Which row each row swaps with, under one turn or mirror:
The rows were stretched afterwards, more along some directions than others.
Fub: [  3  12  -2 -17  22 -16  -4  13  11  20   0  23  16 -15   6 -14  11   9
 -38   2 -14  18  10  -3  20 -11  14   7]
Rame: [  6  32   8 -11  -5  15  32   9  -5   6  13  32  28  -9  14 -21 -11  10
 -36  -9 -13  31  -7   3  31  -1  -7 -26]
gelo: [ 22  -3 -11  -1  18   1  -1  -6  -2  -4 -11 -10 -28 -19   6 -47   0   1
  -3 -20 -19   5  56  -6  16 -10 -11  -3]
Vit: [ 30  21  -9  -6   3   4   9  -1  -4   9  42  19  25  -9 -19 -24  -5   5
 -24  -3  -6  10  19  15  16   9 -36 -10]
vevi: [-23   3  13  -4  25 -17   8  27   0 -18   2  -6  -6 -18  -5 -19  -1   1
  -8  17  -3 -13  19  11  -4  -5  -7  24]
Renir: [-11  14  22  -1  10 -29   1 -25   4 -30  38 -13  21 -20  16  11   6  14
  25   6 -13 -12  16   7 -27  14 -22   2]
tiz: [ 19  15   8 -19   3  20  42  14  -7 -11  29  37   2  -4 -13 -21 -18  23
 -13 -24 -18  22  19   1  31  12 -14 -19]
Kuzup: [  6   9   8  -9  16   1   4   6 -14 -33  37  17  -2 -16 -19 -17  -9   6
  35   3 -14   2  29  11 -14  28 -10  -8]
Rizog: [  8  20 -16  -2  32 -12 -11 -16  -6 -14  27   9  18   9  19 -14  21 -13
 -11 -34  -9  18  29  -2   2  -8 -17  18]
Vesu: [  5  12 -18   7  10 -11   5  11   0  12  24  29  16 -23  15   5  21  -8
 -19  -1 -24   6  20   3   8  31  -8   3]
Solut: [-19   4  20  -8  30 -19   7  16   1 -27  10  -7  -6 -19   3 -15   6   4
  -1  10  -7  -9  28  16  -9  -1 -11  21]
mig: [ 29  -4 -14   3 -17   1  18   4  15   4  31  10  12 -23  -6 -12 -33  -3
 -14  19   1  18  -7 -23  -9  -8  -8  15]
kere: [  1  29   8   2   8  11  25  11  -1  -8  11  37  24  -4   9 -39   2  17
 -24 -19 -17  30   8  -6  40   6  -3 -23]
ramo: [  4  13 -18   2  32  -3 -12 -13 -14 -21  16  -3   7  -4  31 -27  10 -21
 -10 -29  -8  23  21  -5   6 -11 -21   9]
demas: [ 16  21   0  -2  31 -18  10   1   3 -35  50  19   7   5 -14  -5  -9   9
  20  -9 -22  -2  16  -3  -7  10  -6   5]
sama: [ -1  -7   9  11 -12   5  17  -2  19   1   6 -16 -12   2   4  -4 -14   3
 -15 -20 -20  10   9 -11   4   4  10  12]
pes: [-16   4  15 -10  30 -15   7  17   4 -21  11  -7  -8 -18  -9 -18  -1   7
   0  13  -5 -10  26  21   2   4  -7  20]
kebe: [ 14  10   3  -4  29  -1  -4  17 -14 -42  29  22  -7 -19 -12 -29  -9   5
  35   8 -22   6  43  12  -3  38 -10 -13]
mepub: [  1  -2  10   6 -21   9  28  -7  15  12   6 -10 -10  -2  11  -1 -21   4
 -22 -17 -21  12  -2  -3   2  -8   2  10]
falir: [-13  17  21  -3  22 -20   0 -20  -6 -36  32 -14  24 -14  20  12  13  -4
  18   2  -9 -10  15   5 -20  11  -6  -2]
Sal: [  2  11 -22   5  35   5   5  11 -19 -12  18   1  12   1  14  -9   8   4
  20 -21 -21   8  22  -2  23  26   0   5]
tapi: [-26  21   4   0   8  -9  32  19   3  -3  18  29  22 -10  16 -19   7  -8
 -32   9  -6  20 -11 -12  12 -20  -3  -4]
bem: [ 12   1 -17 -26  31   5   5  21 -12 -16  25  15 -16 -24 -14 -36   0  27
  -6 -19 -23  26  28  19  19  29  -8  -7]
risa: [ 16  12   7 -17  10 -12   5  11 -21 -44  32  22 -10 -17 -12 -18 -13   1
  38   1 -29  11  24   9 -12  35 -12  -4]
fele: [-16  14  12  -6  21 -26 -11 -31  -9 -30  27 -14  17 -20  17  15   5   6
  22   3  -8 -15  19  15 -26  15 -21   3]
dunet: [  6  10 -16  11   1 -12  12   7   9  23  22  27  13 -27  14  17   8 -10
 -19   7 -26   2  13   2   1  21 -11   7]
med: [ 15  13   1 -15  14  -6   8  21 -14 -38  31  32 -12 -24 -13 -22 -20   2
  36  16 -25   7  39  11  -2  39  -2 -16]
seru: [-13   6  13 -11  27 -14 -11  14  13   6   3  20  16 -24  10 -16  18   6
 -26   6 -14  15  17   3  17   1  13  -1]
zisav: [  6   4  22  -8   7  12 -11  -4 -13 -20  -7  -8  20 -23   7 -20 -28  10
 -17   5   0  10  13  14  -4  -2 -17  -3]
tup: [-17   5  -9 -18  44   3  -1  17 -15  -6  21  17  -6 -19  -2 -16  19  20
   2 -20 -26  19  19  14  15  31  -1   3]
fefo: [ 27   0 -13   7  13   7   6  -1   7  10 -18   1 -21 -12   0 -43  -2   7
 -11 -24 -25   4  54 -10  29 -10  -9   0]
gesu: [ -7   6  -9 -23  37  -2   2  20  -5 -10  22   8  -8 -30  -3 -20  14  23
  -4 -13 -28  19  21  20  13  26  -8   1]
Gel: [ 31  15 -10  -6   9   0  -1  -5 -10  -5  43  20  16 -18 -14 -19  -9   4
 -12   8  -7   0  19  20   6  13 -38  -8]
ropi: [ 11   3  -3   9  23 -13   1   6   5 -32  40  16  -5  -3 -16 -13  -9   7
  11  -5 -19  -5  14  -8  -6   9  -6   3]
Roba: [  4  11   9  -7   8  -6  -1   9 -17 -38  26  24  -3 -27  -9 -33 -17   1
  31   9 -17   8  40   9 -10  29 -20 -18]
puga: [ -3   0  -7 -26  32  -6  -4  14 -21 -24  18   4 -18 -24  -6 -22  11  19
   8 -24 -34  25  14  11  12  44  -6   1]
Godi: [ 16   4 -21   9  -2 -10  14   4  10  16  23  20  16 -23  17  16  10  -5
 -28   0 -22  10  13  -2  -5  13 -14   4]
Rebe: [ 49  -2 -27 -13  -7  17  37  19   1 -11  35  12 -19 -13 -20 -12 -36 -11
   2   1  -8  13  13 -20  -1 -10  -3  11]
soz: [ 25  17  -9 -10  10  -3   9   1  -7   1  39  21  25 -15  -8 -19  -3   3
 -22   6  -5   9  17  14  11   9 -36 -18]
vaseb: [ 16   6 -15 -13   3  -2  23   1   3  14  16  -6 -16  -5   2 -23 -27 -11
  -3   9 -11   4   7   0  10 -26   1  11]
bav: [ 24   2  -3  16  -9  22  25 -13  10  -3  14 -15   0  -8  -7 -12 -25   5
   6  -9 -10   1   1 -21   9 -11  -8   8]
Dodem: [ 41  -9 -18   6  -8  25  24 -12   8   3   5 -13  -3 -21  -3 -22 -25   9
 -11  -6 -10  11   8 -25  14 -15 -14   2]
Vip: [-19  15  10   0   3  -7  36  26   1  -7  13  38  17  -9  12 -22   1  -4
 -36   5  -5  17 -12 -16  10 -20  -3   5]
nobim: [ -2  -6  10   8 -18   4  26   1  21   8   7  -5 -13  -9  13   1 -21   4
 -23 -12 -22   7  -1 -10  -2  -5   6  14]
par: [-12   1 -14 -16  40 -10  -1  22 -11 -11  21  12 -11 -31  -1 -29  18  26
   3  -9 -25  15  27  18   9  35  -4  -4]
toked: [ 24   7 -15  -3  21   4   5 -10  -1   3  -8   4 -26 -14   2 -41  -1  -1
  -6 -26 -24   6  57 -10  20  -8  -8  -1]
resan: [-16  11  18 -11  24 -16  16  13   0 -21  21  -5   4 -11  -5  -9   4   7
  -1   5  -3  -9  26  14 -15   0 -12  30]
Vugi: [ 17   3  -9 -12  -3   1  22   6   9  16  20  -8 -14  -4  -7 -25 -26 -15
  -7   8  -9  10   6 -10  11 -16   7  11]
runid: [ 14  -3 -19   7  -1  -4  11   7   5 -11  19   4  -1 -32  -1 -21 -33  -3
   4  32   0   6  -8 -17  -8 -10  -4  17]
Dig: [ -5  -4  14  -4   2   7 -21 -10 -18 -18  -8 -14  15 -30  10 -32 -23   4
 -14  11  14   8  10  18  -5 -13 -19 -10]
fiba: [ 26   2 -19   7  -4   8  19   2   9  10  39  10  17 -12 -12  -7 -20   4
  -2  11   2   8   1 -21  -8  -8  -7  28]
kiv: [ 23   3 -17   5  16   0  -4  -3   5   6 -10 -11 -25 -14  -1 -47  -6  -2
  -6 -13 -16   0  53  -5  23 -17  -4   5]
mefo: [-25   8  20   1  28 -20   4  15   6 -18   2   1  -3 -17   1 -17   2   5
  -3  11  -8 -14  31  19   2  -1  -7  19]
pov: [ 14  10   4  -7  12   2   4  20 -17 -45  20  17  -5 -20  -7 -39  -9  -1
  25   7 -14  13  44   6  -1  27 -20 -18]
mitu: [  2  25   8  -6  -9  15  25  -3 -10   8  10  30  22  -6   5 -24  -4   6
 -22 -20 -22  26  -1   3  35  12 -13 -22]
Difa: [ -7   8   6 -19  20 -17  -2  21   6  13   0  24  16 -25   6 -30  12   6
 -38   1 -12  20  19  -9  14  -3  13  -3]
Vufa: [-18  17   1   9   9  -2  30  17   3   6  17  27  12   2   9 -21   0  -5
 -21  -6  -8  15 -11 -20  20 -21   1  16]
zim: [ 29  10 -10 -13  -4  15  22   6  -2   6  20  -9  -8   2  -4 -36 -35 -13
  -5   2  -6  12  11  -8  19 -17  -3   5]
tef: [-15  -5 -16 -15  36  -4  -9  16 -14  -7   7  12 -17 -33  -2 -27  22  18
   1 -11 -24  18  16  21  21  37  -1  -8]
dok: [ 27  -1 -24   9 -20   0  20   7  16  15  15  -4   2 -17 -12 -23 -21  -5
 -17  11   3  15   3 -27   4 -10  -5  15]
puv: [ -4  -6 -13 -20  34 -10   8  17  -1 -10  12  11 -22 -44   1 -25  13  26
  -8  -4 -27  13  25  18   8  18 -16  -4]
zapi: [  6  33   9  -1  -2   6  39   5   7   9   8  41  18  -9   9 -16 -13   9
 -31  -3 -16  18   0  11  31 -13 -20 -10]
belim: [ 28   3 -17   4   5   3   6  -4   4   7 -11   1 -28 -12   5 -43  -8  -1
  -7 -18 -20   6  52  -7  21 -17  -5   0]
vesom: [  5  37  10  -4   8   9  19  12 -12  -5   7  29  34   8   5 -20   5   6
 -29 -22 -10  20  -9   0  34   3  -8 -11]
Bes: [  3  14 -21   5  31  -2   3   1 -19 -19  21  -1  14   6  14  -6   2   5
  21 -31 -20  14  23 -11  11  27   0   9]
Voso: [ 27 -13 -17  15 -12  11  26 -22  20   7  15  -9   2 -27   0 -15 -20  10
 -12  -3 -11   9   8 -20   1 -21 -21   4]
tivi: [  8  -5 -17   1 -16  -8  16   5  12  10  30   4   0 -24  -8   3 -21  -9
 -14  21 -11  10 -24 -16 -16  -8  -4  30]
Liv: [-11  31  11  -3  18  17  22   9 -10  -1  14  42  22  -8   6 -24   1   7
 -25 -14 -14  18   2   3  33  10  -1 -23]
Led: [ -2   1  18  -3   3   4 -14  -6 -15 -20 -11  -3  22 -21   3 -23 -22   3
 -16   5  11   8  12  14  -2   0 -14  -8]
nagig: [  8   6   3  -6  12  -5  -5  12 -14 -33  27  21  -6 -18 -14 -20  -8   5
  31  15 -16   5  23  17  -6  30 -12  -5]
loni: [ 21  -2 -17  14  -3  -5   1  -1   4   2  11   8  12 -16   0  -1 -21  -1
  -3  11  -5   4  -8 -25  -3   0 -10  29]
kof: [  7   2 -16   5  30  -9 -13 -27  -6 -12  24   0   9  -5  25 -21  10  -6
 -13 -26  -6  15  22 -10  -1 -21 -21  19]

demas swaps with Bes
vaseb swaps with sama
resan swaps with toked
tivi swaps with mitu
mig swaps with Rame
Rebe swaps with tiz
Dig swaps with seru
mepub swaps with Vugi
Rizog swaps with fele
gelo swaps with Solut
Sal swaps with ropi

Which row each row swaps with, under one turn or mirror:
The rows were stretched afterwards, more along some directions than others.
Tagu: [ -2   7   3  -5   2   4  -6  13  16  -9  -8  -7  -8  13  13 -12]
Dazu: [-12 -19  -2  26  13  36   1   0   1  -2   9 -18   4   4  -8   4]
mak: [ -7 -20  -1  31  11  40   0  -6   0   4   7 -19   5  -2 -10   1]
Rad: [ -5 -13  -5  26   8  23  -3 -32 -17   6   6  -5  25  -5 -13  12]
Sof: [ 20 -11   1  12  -1  -3  -2  16  -3   4   3 -17  -5  -5  -5 -10]
Gomu: [  3  -3  -4  16  -8   3  -1  -4 -15  13   2   3  -5  -6  13  -8]
dek: [ 11 -20   1  16   1   9   8   0  -6  19  14 -20   4   2  -2  -9]
Fekis: [ -7 -18  -3  -1  11   4  15   5  -9   3  -1  -6 -22  13  10  -8]
Zenas: [-13 -19  -2  29   8  43  -3  -7   0   6  11 -15   2   3  -1  -2]
nur: [ 14 -11  -5  14  -5   0  -7  -9 -26  -1   7  -7   3 -18  -4  -2]
lata: [-8  0 -4 -6  0 10 -5  9 -3  3  6  2 -4 -1  0  8]
Sav: [-15  -7   0   0   5  28   3  16  19   1  -3   5  10   3  -6 -13]
nom: [ -1 -33  -5  18  -4  -6  13  -8 -11  -7   1 -30  -5   1   6  -8]
Rigu: [  5  -8 -10  -5   8 -16 -13   6  -9  -4   3  -7 -14   4   1  -5]
damob: [-20 -18 -14   2   3   4  14   1 -10 -11   3   1  -8   9  -2   6]
zin: [ -4   8  -5  -1  -2   5 -11   5  -1   4   4   5   3  -6  -3   9]
piro: [-18 -17 -14   1   3   2  14   5   0 -12  -2  -3  -8  13  -1   3]
nipi: [ 23 -10  -2  15   2  -4  -6  12  -1   4  -1 -19  -9 -12  -3  -6]
Zis: [ 12 -22  -3  22   9   5  -9 -27 -25  11   6 -15  11   3   7  12]
lagod: [  6 -19  -8  12 -10  12  -4  12 -11  -3   2 -15   3 -16  -9  -8]
gugam: [-20 -14 -12   0  -1  -5  16  -1  -8 -12   0  -5  -9  13   2   4]
vul: [-6  6 -6 -5  3  4 -6  8  5  5  6  8  5 -2  1  7]
refev: [-14 -26  -2  20  -1  32  11   3  -3  -4  21 -21   4  16   5 -11]
giziz: [-15 -26 -17   9  15  15  -7 -10 -17  -8  11  -7 -11  21   6   8]
nuzuf: [-11  11  -6  -2   2   5  -6   4   9  -2  -1   1   7  -1  -4   6]
sofo: [  6 -34  -2  23   3  20  -3  -7 -21   0   5 -23 -15  -7   4  -1]
kote: [ 20 -13  -2  12  -1   0  -4  12   5   6  -2 -18 -10 -11  -2 -17]
gop: [ 11  -9  -9  10  -4  13  -2   3 -19  16   8 -15  -6 -11  -4  -5]
Nunim: [-21 -13 -15   1   2   0  13   4  -5 -13   6   3  -6  12   6   2]
sofi: [ -9 -16   2   7   1  -7   4   1 -12 -20   6 -17   3   3   4 -12]
Dav: [-11 -19 -17   0   4   5  12   4 -17  -4   5   0 -16   5   3   6]
rifo: [-13 -10   5  15  -8 -10  -2  -7  -5 -19   3 -25  -4   1   9  -7]
namu: [-13 -23  -1  27  10  36   6  -1  -6   0  13 -16   6  12  -7   2]
Vid: [-14 -22 -13  16   6  31  12  -9  -7   4   5 -17   7   9 -10   0]
bibit: [  6 -34  -1  12   8  12  -4 -10 -13   6   5 -20  -7   2   4   8]
Tene: [-7  5 -4  0 -1  9 -9 10 -4  7  6  3 -4 -7 -1  7]
Vav: [ 24  -9   1  20  -1   5  -8   8   0   6  -1 -20  -6 -16  -5 -10]
fupi: [ -9 -18  -7  36   1  28  -1 -29 -24  21   8 -13  22 -11 -13  14]
pere: [ -5 -14   5  22  -1  26 -12  -9  -5   9  12 -23  10  -9   3   3]
vada: [  3  -5   8  22   0   3 -10 -13   5   0  -6 -24  10 -11  -6  -4]

kote swaps with Zenas
damob swaps with zin
Zis swaps with sofi
giziz swaps with Rigu

